D: rows in several groups, each row roughly a mix of its group's directions:
D (103 x 10):
0.808 -0.543 -3.175 1.733 0.517 -0.608 1.417 2.524 -3.255 1.084
2.426 -1.485 -0.863 0.238 0.786 1.726 -0.356 0.203 -4.669 0.597
-1.259 -2.746 0.916 -0.854 -1.465 -1.994 2.797 -1.562 2.728 0.534
-2.435 -1.225 1.402 1.260 -3.268 0.345 3.257 -0.803 0.599 1.193
2.905 -0.801 -3.779 -1.624 2.249 -1.459 0.161 0.386 0.608 -1.041
-2.632 2.621 -0.356 0.533 1.176 0.741 -1.002 1.626 -3.744 1.002
1.914 -3.161 0.200 0.580 -1.485 -1.197 1.190 -2.342 3.200 -0.087
1.220 -1.469 -2.441 0.208 0.113 -1.684 1.960 -0.557 4.221 0.591
1.288 -1.678 -0.501 0.697 -0.880 -2.278 1.599 -1.789 4.042 1.244
-0.229 1.326 0.539 -0.977 1.376 1.748 -1.530 1.684 -4.610 -0.620
1.140 3.660 -1.064 -1.408 2.035 -2.003 -2.198 0.703 1.849 0.323
0.704 -0.993 -1.234 0.401 -0.082 -0.746 2.501 -1.020 4.858 -0.439
-3.404 1.553 0.848 1.937 -2.414 1.468 -0.833 0.043 -2.480 1.230
-3.357 1.062 1.293 -0.359 -1.382 -1.758 -0.946 -1.337 -3.469 -0.946
-2.569 0.548 2.393 0.309 -0.027 0.585 1.408 2.215 -3.762 0.840
4.023 -0.310 -1.189 -2.027 3.005 -0.715 -1.072 -0.116 -1.406 0.578
-2.058 0.465 1.325 -0.489 0.400 1.482 -1.522 1.656 -4.086 -2.063
-0.184 1.397 -0.063 -0.701 0.045 2.539 -1.979 1.908 -4.210 -0.776
3.834 -2.230 -0.244 -2.058 1.998 -1.575 -0.008 -0.354 1.633 -1.257
2.252 -0.548 -0.789 -1.835 1.683 3.293 -0.895 -1.375 -1.856 -2.375
-0.657 1.572 -0.576 -0.973 1.836 0.193 -1.294 1.134 4.742 1.333
2.508 -2.802 0.281 0.781 0.451 -1.533 1.502 -0.754 0.100 3.821
1.876 -0.378 -0.138 -0.046 0.575 2.386 -0.112 0.673 -4.930 0.581
-0.325 1.658 -0.345 -0.408 0.608 -3.982 -0.138 0.163 2.995 2.535
-1.823 -0.040 1.242 -0.037 -1.802 -0.031 -2.340 -2.928 -3.540 -0.346
4.221 -2.587 -0.908 0.150 -0.895 1.042 0.153 -2.681 -0.038 -0.602
0.267 0.621 0.139 -0.535 1.902 -4.101 0.969 -0.533 2.793 2.143
2.071 -0.353 0.074 -0.353 -2.242 1.098 -1.342 -4.697 -0.394 0.139
0.585 2.414 -2.041 0.276 1.424 0.875 -2.345 0.420 -3.992 0.001
-0.857 0.223 -1.168 0.591 0.963 1.806 -0.773 0.109 -4.931 -1.789
-2.060 0.256 -0.191 1.076 -3.375 -0.429 -0.463 -0.703 4.114 -0.318
-2.047 1.113 0.432 -1.712 1.226 0.518 -0.997 1.208 2.342 -4.069
-0.433 1.744 -0.200 -0.336 0.634 1.911 -3.548 0.961 -3.104 -2.057
0.406 2.070 0.300 -1.156 1.007 1.462 -4.991 -0.151 -0.538 0.751
1.423 2.037 -0.155 -3.143 1.515 0.214 -2.330 0.506 -3.270 0.123
-3.749 -0.796 1.409 1.241 -3.473 0.266 0.939 -0.978 0.958 -1.310
3.305 -3.254 -0.561 1.030 -1.867 0.141 1.447 -2.476 0.207 -0.391
0.572 2.801 -0.252 -1.624 0.287 -1.206 -3.662 -1.925 -2.298 -0.051
2.973 1.043 -1.812 0.409 1.145 0.845 -2.815 0.233 -3.378 0.149
-3.622 2.515 0.853 -0.731 1.641 -2.393 -0.969 0.823 1.920 -0.622
-2.270 0.917 0.830 0.228 -0.744 3.310 -1.180 0.990 -3.131 -2.097
-1.455 -1.911 -1.948 3.423 -2.441 0.306 1.570 0.535 -0.269 -2.157
0.359 -0.832 -1.938 0.400 -1.519 -1.350 0.461 -1.765 4.603 1.199
1.019 0.858 1.293 -2.982 2.832 -0.431 -0.040 1.230 -3.473 0.836
1.253 -2.604 0.081 1.447 0.621 -1.051 2.886 -0.103 3.526 1.447
4.286 -0.802 -1.373 0.210 0.013 -0.680 0.393 -1.445 3.341 0.070
4.286 -1.693 -0.430 -0.131 2.650 -0.811 0.449 0.078 -1.246 1.984
-1.754 3.149 -0.817 -0.547 1.909 1.058 -2.643 0.563 -2.867 -0.754
-1.473 3.000 0.105 -1.015 1.700 -0.993 -0.134 1.275 4.130 -0.169
4.441 -0.116 -1.984 -0.658 0.549 0.334 -0.837 0.007 -3.031 0.634
0.389 -1.348 -2.473 0.506 -1.576 -1.343 1.393 -1.678 4.047 -1.026
0.141 0.097 0.449 -0.867 0.733 -0.437 1.125 -0.873 5.523 -0.757
0.491 2.640 -1.113 0.852 0.305 -2.376 -1.815 -1.996 3.537 -0.328
-0.192 2.328 -0.624 -0.952 -0.313 2.066 -2.454 2.511 -3.359 -0.294
1.524 1.653 0.024 -0.677 -0.483 -1.387 0.475 0.104 4.639 2.321
1.787 0.979 -1.495 -0.820 1.357 1.769 -1.065 1.636 -4.292 0.744
3.864 -2.883 0.102 -0.248 -1.507 -0.275 -1.168 -2.103 -1.601 0.896
-1.136 3.931 1.775 -1.358 1.046 1.356 -1.523 0.272 2.783 -0.085
-0.077 2.572 3.581 -3.040 1.878 -0.563 -0.226 1.172 -0.502 -0.780
-4.141 -1.103 2.517 0.584 -2.468 -0.248 0.866 -1.661 -0.011 -0.325
3.824 -3.280 -0.882 0.631 -1.022 1.007 0.196 -1.186 -2.021 0.817
-0.286 0.874 -0.709 -2.130 2.300 0.601 1.102 2.048 -3.383 -2.535
-0.053 0.969 0.053 -1.614 0.435 2.098 -1.867 0.252 -4.780 0.529
-0.578 -1.929 -0.487 1.797 -0.876 -1.317 2.282 -2.211 3.814 0.385
-1.823 -0.640 1.974 -0.106 -1.581 0.105 2.396 0.854 3.808 1.920
1.239 -0.380 0.072 0.692 -1.103 0.344 -0.441 -0.659 -5.495 -0.701
-1.913 2.232 0.014 -1.195 2.532 1.744 -0.234 0.321 3.207 -2.202
3.134 0.116 -2.316 1.311 -0.547 0.366 -2.820 -1.137 -2.686 1.003
1.071 -3.449 0.457 1.257 -2.421 1.210 2.983 -1.551 1.154 0.152
-2.218 0.333 1.168 0.738 -2.804 -2.553 -0.569 -1.161 -3.182 1.307
0.907 -1.087 0.322 0.785 0.694 0.528 1.066 -0.826 4.561 -2.952
0.859 -0.223 -0.213 -0.870 0.509 -1.902 1.540 -0.553 5.135 -0.547
2.470 0.738 -0.531 -1.114 2.527 0.436 -1.618 1.109 -4.026 0.121
-3.038 -1.506 1.510 0.493 -1.269 2.259 0.249 0.143 -3.736 0.197
1.842 -1.295 -0.118 -1.335 -0.590 -0.740 0.396 -0.525 4.759 -1.993
0.367 -3.701 0.194 1.989 -1.503 0.085 1.817 -2.884 1.699 -0.461
-4.287 2.674 1.412 -0.353 -0.064 0.207 -0.523 0.880 1.608 -1.868
0.540 -3.986 1.147 0.577 -2.275 1.897 1.267 -1.768 -1.862 -0.123
-1.651 1.497 -0.687 -1.040 0.993 1.486 -2.453 1.810 -2.404 -3.166
-2.019 -1.388 0.446 0.024 -0.091 3.099 3.276 2.042 -1.968 -0.475
1.194 -0.543 0.428 -0.395 -0.551 2.963 -1.420 0.779 -4.482 -0.984
2.995 -2.310 -1.526 0.768 2.164 -1.465 2.014 -1.212 -0.845 2.126
2.471 -0.605 -1.169 -0.131 3.369 -2.242 1.925 -0.286 -0.790 2.484
-2.521 0.058 0.198 0.823 3.642 -3.357 0.346 -0.734 -1.050 1.201
2.718 -0.780 0.413 -0.742 -1.303 -0.764 -2.243 -3.696 0.331 2.239
-3.756 2.023 1.860 -0.419 -1.557 0.754 -1.187 0.557 1.765 -2.270
-3.652 -0.415 -0.314 1.517 -3.076 -0.150 1.391 -0.223 2.601 -0.821
1.768 -2.844 0.156 1.216 -0.205 -1.637 2.543 -2.593 1.968 1.520
0.489 -0.943 0.616 0.475 -0.732 -1.839 1.800 -0.395 5.074 0.146
4.432 -1.025 -1.171 -0.381 2.669 -0.257 -0.483 -0.785 2.075 -0.505
1.304 -0.070 0.819 -1.216 0.180 -1.314 0.800 0.409 5.245 0.939
3.408 -2.051 -0.520 0.627 -0.758 -0.932 1.728 -0.610 3.625 0.622
1.681 -0.031 -0.964 -0.667 1.270 -0.521 0.994 1.180 -5.128 -0.228
3.541 0.411 -2.083 1.019 0.041 -1.672 -2.538 -2.637 -0.538 -0.501
1.412 -2.250 0.888 0.940 -2.937 -0.389 -0.946 -4.001 0.582 0.257
0.407 -0.641 3.331 -0.168 0.446 0.920 -0.446 -1.885 4.137 -1.094
-0.266 -2.880 2.050 -0.573 -1.817 -1.629 1.807 -2.683 1.958 1.290
-1.607 -2.632 -0.281 3.135 -1.045 1.139 -0.125 -1.812 -2.459 -1.914
-2.113 1.627 2.454 -1.170 -0.026 0.390 1.082 -0.419 4.220 -1.002
-1.199 3.260 1.194 -0.718 1.804 1.353 -1.337 2.584 -2.453 1.117
-1.240 2.516 0.127 -1.683 1.429 1.657 -1.929 2.528 -2.304 -1.973
-0.161 -0.453 -0.134 0.624 0.124 0.161 1.564 -0.484 5.038 -2.465
-0.890 2.442 0.706 -1.164 0.398 2.867 -0.806 0.022 3.655 1.955
one row of each group, then the others: which group is each in?
-1.882 2.498 -0.010 -1.185 3.027 -2.815 0.294 1.016 2.328 0.061 -> (7)
0.833 1.415 -0.106 -0.099 2.018 1.203 -1.603 2.154 -4.401 0.001 -> (31)
-0.149 -3.825 0.926 1.531 -0.494 -3.391 1.222 0.356 1.136 -1.519 -> (119)

-0.872 -0.769 2.457 1.125 -1.455 -0.096 1.441 -1.651 4.184 1.313 -> (31)
-3.883 -0.200 1.763 0.386 -1.749 2.745 0.230 -0.490 -2.192 0.866 -> (119)
2.419 -1.874 0.924 -0.006 -0.504 -0.189 -2.420 -2.109 -3.026 2.203 -> (31)
-0.648 2.533 -0.129 0.418 -0.150 -1.490 -1.283 -2.174 4.374 -0.197 -> (119)
3.286 -1.838 -0.599 -0.208 0.778 -4.031 0.316 0.641 1.422 -0.922 -> (119)
-3.771 1.921 1.854 -0.624 -0.964 -0.079 -1.229 0.468 2.301 -2.263 -> (7)
-0.035 1.410 -2.823 -0.822 0.291 0.557 -2.315 1.118 -3.450 -2.297 -> (31)
-4.289 2.001 1.269 -0.562 -2.942 0.470 -0.552 -0.639 0.634 -0.707 -> (31)
-4.100 1.595 1.140 -0.605 0.402 -0.530 0.226 2.486 -2.663 0.172 -> (119)
